In the rows, zero is written as 128.
First come named turns, each shown by rows before and after it. For each pair of rows after them, which turns, in which order, take the first row to the second? The first pair is done for you.
P:
[131 146  92 116 109 134 143  97 139 129 121 137 126 101 140 129 115 128
 135 117 112 158 125 126] |-> [131 140  85 127 107 131 127  89 138 136 127 125 127 108 146 129 129 128
 129 117 122 163 125 130]
[160 134  86 131  97 145 135  81 132 122 177 112 143 114 125  91 169 167
 111 145 151 133 140 133] |-> [159 145  95 118  98 165 153 108 146  99 156 138 147  89 117 107 139 176
 104 138 158 108 141 104]
[157 113 123 139 163 109 141 151 127  77 120 154 151 212 100 126 133 120
 125 101 124 127 111 130] |-> [145 104 118 147 156 101 128 139 121  82 127 148 155 219 107 130 145 131
 111 104 138 129 118 133]
[161 128 159 120 184 123 132 179 137 101 123 148 113 142 124 112 100 122
 149 127 102 126 127 134] |-> [145 107 146 146 178  96  96 139 113 123 140 103 123 172 138 101 145 120
 119 137 120 152 136 157]
Z:
[128 161 135 107 116 138 164 147 139 114  83 152 150  71 105 181  64 132
  97  97 131  87 121  79] |-> [ 99 156 116 140 105 124 134 126 128 114  99 115 170  70 113 155 115 147
  54  97 176  91 156  87]
[139  89 142 141 105  97  88  90  91 136  78  87 176 196 161  84 167 118
  83 100 155 135 149 176] |-> [172  73 156 103  99 126  93  96  95 162  82 112 143 233 166 116 137 104
 120 122 131 136 104 179]
[139 112 156 109 138 160 121 162 158 117 140 114 135 127 140 116 123 152
  97 118 188 116 133 133] |-> [146 109 160 101 139 170 120 164 155 121 143 114 129 132 144 126 121 148
 111 126 177 119 122 130]
[153 123 159 105 177 154 121 197 161 100 140 172 105 130 117 114  95 140
 128 138 151 130 147 123] |-> [138 128 148 117 170 142 119 192 154  90 141 162 121 116 115  92 110 143
 113 131 165 128 166 121]
F:
[141 124 134 136 194  65 146 170 111  69  95 131 163 109 103 110 117 108
 109  81 116 141 149 124] |-> [110 100 113 153 150  59 109 103  81 115 113  88 169 139 124 125 163 118
  63  97 150 155 158 145]
[143 106 140 100 153 150 118 151 139 118 133 132 122 160 133 144 121 128
 126 158 159 114 118 125] |-> [141 106 132 109 138 150 111 133 132 134 138 129 124 168 139 145 130 131
 119 165 161 115 112 131]
[117 132 136 119 122 128 140 118 118 128 102 139 142 104 112 178 101 127
 109 109 132 115 123 119] |-> [107 129 123 125  99 126 138  99 112 152 112 125 135 116 125 178 118 128
 104 115 131 122 121 125]
[116 120 119 141 123 116 122 125  80 109 133 126 125  87 108  79 127 145
 143 132 122 113 143 152] |-> [114 118 119 141 122 116 116 124  79 110 130 123 126  92 112  77 127 145
 143 134 125 115 147 151]
Pairs:
Between the rows of a pair lie 2 to 3 turns.
[146 121 124 131 107 134 166 123  99 148 122 116 130 162 147 203 104 135
 116 123  80 148  64 144] |-> [157 115 126 141 129 112 157 124  95 139 130 101 138 179 152 185 112 125
 120 117  75 160  67 162] : F, P
[130 135 149 108 144 149 155 157 139 109 120 146 122 116 118 144  89 131
 142 129 121 100 128  95] |-> [ 97 126 132 138 130 134 119 135 132 114 136 102 140 117 133 113 145 148
  88 138 171 111 161 109] : Z, Z
[116 124 124 138 120 112 121 122 112 132 130 119 158 123 119 126 133 121
 102 118 139 124 134 129] |-> [139 126 135 115 131 123 136 136 124 138 124 137 141 133 116 149 105 114
 132 121 113 119 109 127] : Z, Z, Z
[127 127 106 130  91 109 108 104 101 163 117 105 126 129 137 190 130 126
  89 116 131 143 126 131] |-> [130 146  92 145 103  95 133  96 113 171 119 107 129 116 137 154 140 111
 137 102  87 157 131 136] : F, Z, P
[157 116 169 118 149  93  82 129  96 118 132 140 114 196 127 229  64 107
 124 125 108 125 120 141] |-> [107 133 114 171 102  60  76  53  78 144 145  97 141 167 129 193 124 115
 105 107 120 145 157 152] : Z, Z, F
[130 155 131 145 151 141 169 178 154  73 121 153 164  96 118  68 134 133
 158 124 125 131 156 118] |-> [ 89 147 104 136  81 168 152 133 149 105 111 142 163  83 120 126 138 159
  99 138 174 114 156  88] : F, F, P
[133 152 136 116 133 147 165 166 147 111 126 152 137 120 135 119 108 108
 157 119 106 114 117 130] |-> [128 153 140 113 124 150 160 165 143 103 113 153 145 108 134 134 107 119
 135 113 133 102 114 121] : P, P, P
[123 138  90 125  82 116 146 107 141 162 111 135 150 122 106 127 118 122
 107 115 110 130 163 129] |-> [131 132 100 112  72 141 147 111 140 166 112 144 135 133 113 144 112 132
  99 131 110 120 149 126] : Z, Z, P
[159 132 143 127 182 121 124 139 133 144 133 127 132 168 131 109 115 112
 138  97  72 169  93 118] |-> [131 136 123 160 170 108 113 119 129 139 137  96 162 143 132  82 151 120
 102  86 101 175 126 126] : Z, Z, F
[109 146 101  76  87 146 205 135 170 160 136 173  78  95 103  85 120 142
 154 134  67 113 139  76] |-> [122 118  92  94  95 113 178  95 149 200 156 139  67 145 123  88 150 122
 167 142  47 142 128 117] : P, Z
[117 149 132 140 167  91 133 164 144 106 106 142 136 126 113 119  84 129
 135  99 108 119 119 134] |-> [ 98 123 121 154 143 102  80 127 130 133 143  98 127 158 143 105 143 144
 103 134 155 132 131 158] : Z, Z
[117 123 126 106 110 153 107 121 127 122 131 111 109 139 121 152 128 142
  52 141 180 134 119 109] |-> [141 124 125  84 112 165 131 113 138 150 138 135  74 160 124 151 106 128
 119 153 119 144  81 114] : Z, F, P
[ 87 127 109 168  94  97 125  71  90 150 161  79 169 117 110  89 168  90
  57  87 146 119 148 154] |-> [125  96 141 104  82 134 114  76  81 190 161 111 123 174 117 179 114  87
  71 123 128  98  80 148] : Z, Z, P
[ 91 146 134  88  98 164 112 122 108 148 118 153 110  79 145 174 116 163
 106 147 112 114 130 102] |-> [ 72 171 112 129 121 130 126 122 113 120 121 139 135  43 140 107 142 154
 126 118  92 139 163 115] : P, Z, Z
[181  90 139 148 181 102  73 129 125 142 128 114 133 197 151 141 177 122
  89 162 135 131 126 172] |-> [170 102 148 152 184  78  90 135 118 114  87 121 162 173 133 179 142 118
  63 127 137 113 130 156] : Z, Z, F
[139 124 147  89 103 150 138 127 131 144 110 158 106 126 128 200  76 136
 105 133 133  92  94 105] |-> [111 143 129 129 107 121 137 117 127 115  94 141 147  89 118 171  91 139
  74 104 161  94 137  96] : F, Z, Z
